Each named move below is a turn or a mirror, shown by a few rows before and after it. Which moves, in which order, take the first row of each later pair to the second? The first pair is answered.
move Q207:
[-14  17  12  41 -15  -3 -23 -13   8  19  -8 -20  -9 -16 -30] -> [ 20   5  16  -2  -5 -42  -9 -36 -14  16  -9 -20   8  16  -5]
[ 13  -7  21  -2 -32 -15  19 -43  -5  -5   7 -26  -4  27  28] -> [-23   1  13  41 -41  24   2 -19  21   1   9 -27 -22  -5   2]
[ 11  15   0  40 -11  -4  -6  21  -9   3  18 -10 -48  -6 -36] -> [ 42   5   6  -3  -8 -36  11  -3 -34   0  14 -10 -31  23 -13]
move Q304:
[-12 -18 -11 -13  23   0  16  -7 -10  15 -14  17  -1   0  11] -> [-12 -18 -12 -11  23   0  18  -8 -12  16 -10  15   1   0   6]
[  8 -14 -22 -37  32 -11  -7  18 -27  13  12  30   4   9   7] -> [  6 -13 -25 -36  32  -8  -6  21 -28  10  12  30   4   6   7]
[-26  28  -7  53 -19  12  -4  14  18 -21  -3 -19 -34 -37 -29] -> [-19  26  -7  55 -28  -2  -4  -1   8  -4  -3 -27 -45 -35 -36]
[ 26  -7  -3 -34  -3 -46   3 -18 -17  -7  -4  -2  -6  13  17] -> [ 23 -13  -4 -38   2 -36   3  -4  -2 -22  -2   1   4  12  34]
move Q300:
[  0  20   1 -15  17 -25  13 -14 -17  -7   8  -3   6  19   9] -> [-20  31  -2  16  13   0   7   8   6 -30   6  -4  -3  -2  -1]
[-41  18  16  25 -20  52  16 -13  37 -15 -10 -12  43   2 -37] -> [ -4  -5  19 -32  -8  13  23 -56  -8  24  -3  -8  56  44 -16]
[ -2   0   9 -14 -10 -10  22 -10  16   3  17 -28  22   7  18] -> [-13   5   8   3 -11   1  16  -1  29  -5  14 -30  18  -7  11]
move Q238:
[  5   1 -20   0  12  10  -3  16   2  -1  -6  -7  -7  -4  -4] -> [  3   5 -18  -3  11   7   2   7  -5  10  -9  -9  -4   4 -16]
[-14  16   2 -31  27   2  10  26  -8  -1 -30  -8 -16   4 -28] -> [  1   4  13 -37  12 -17   7  -2 -19  18 -26 -30 -17  16 -20]
[  8 -17  -1   7 -17 -22  -9 -12 -16  31  11  -5 -28   8   1] -> [  3 -18 -14  19  -9 -12 -18  19   0   7  15   6 -35 -13  15]
[  8 -18  -4  13   0  -6 -11  12   2 -11  17  -2   1 -13   4] -> [ -3  -6  -9  10  14   2   0  19   2 -15  12  12  11 -10 -18]
move Q172:
[-18   6  -9   9  22  10   3  42   7 -13 -14  27 -11   5  -2] -> [ -9   3  -7   0  20   3   9  40  13 -24 -14  24  -4   8  18]
[ 15  41 -11  17 -21 -51  28   1  -5 -38 -17 -36 -39  -8  -7] -> [ -2  44 -25  19  -3 -44  13   6 -25  -6 -12 -18 -55 -11 -38]
[ 16  -3   1  12  -8  -3  10  27  10 -43 -11  -8  25  -8  16] -> [ -7  14  -1  33 -13  14   9  18   9 -25 -13 -10  15 -13 -27]
[ 30  35 -23  -9 -23 -15  36  -5 -22  12   9 -14 -26   7 -26] -> [ 33  29 -27 -17 -15 -20  31   0 -29  14  10  -5 -27  10 -19]
Pairs:
(2 to 3 moves a pair)
[-11  -1  -9  41 -43 -22  -8 -28  -2 -11  22 -56 -54 -32 -16] -> [-20  -2 -15  46 -30 -17 -13 -25  -8   2  25 -39 -61 -37 -28] => Q300, Q172, Q300
[ 36 -27 -17   1   8 -37 -38  11 -20   0  25 -16 -41 -25  39] -> [ 30 -19 -16  17   2 -29 -34  26  -2 -22  21 -18 -44 -35  42] => Q300, Q207, Q300
[ 14 -24 -14   0 -11  25 -34  20  -3   7  23  36 -38 -19  11] -> [-15  12   6  17 -24  50   4  18  24 -26   2  26  -7 -12 -26] => Q172, Q172, Q238
[ -6  40  -4  31 -12 -19  30  -2   4 -58  -8 -13 -26 -19 -39] -> [ 19  27  -4  11 -12 -50  21 -33 -28 -25  -2 -20 -37  -3 -31] => Q207, Q172, Q238
[ -5   8  -9  16 -31  -6 -14 -16 -17  23   2  -9 -35 -24 -27] -> [  1  -3 -23  -6   0  -2 -13  31   5 -32   1  23 -12 -32  21] => Q172, Q172, Q238
[  4 -15   4 -28  25  10  15   7   3  21   9  36  23  30   9] -> [-3  4 22 -4 -3 22 34 -6 29 -4 -2  7 37 27  2] => Q172, Q300, Q238
[-39   8  -5 -40   3  -9   7  -4 -50  67   2  14  16  28 -52] -> [  2  -9  27  -3 -72 -25  -5 -40 -11  47   6 -62 -12   0   2] => Q238, Q172, Q172
[  4 -31 -17   4 -39 -32  -8 -31 -13 -14 -20 -40 -19   2  20] -> [-31 -28 -35  30 -19   4 -30  15   6 -23 -14 -11 -32 -29  11] => Q238, Q300, Q207
[ 11   6   1  48 -10  19 -31  38   6 -28   0  16 -48 -56  -6] -> [ 10  20  22  27 -18  -2  -4 -30 -37  31 -11   1 -31  -5 -74] => Q304, Q238, Q238
[-20  49 -11  35  11   7  17  21  28 -32 -12  40 -14 -10 -70] -> [ 13  34  -6   4   2 -41  19 -37 -24  25  -9  25 -25  27 -77] => Q304, Q300
[  0   6 -27  35 -30   4   5  10  -5 -14  -7  -3 -35 -14 -25] -> [ 28  -4 -13   4 -39 -22  19 -25 -21  -4  -8 -17 -15  15  -8] => Q300, Q172, Q172
[-13   8  -6  36 -44  -7 -22 -17   2   1  30 -31 -29   5 -47] -> [-20   6 -20  44 -31  10 -29  17  18 -26  31 -13 -28 -14 -32] => Q238, Q304, Q238
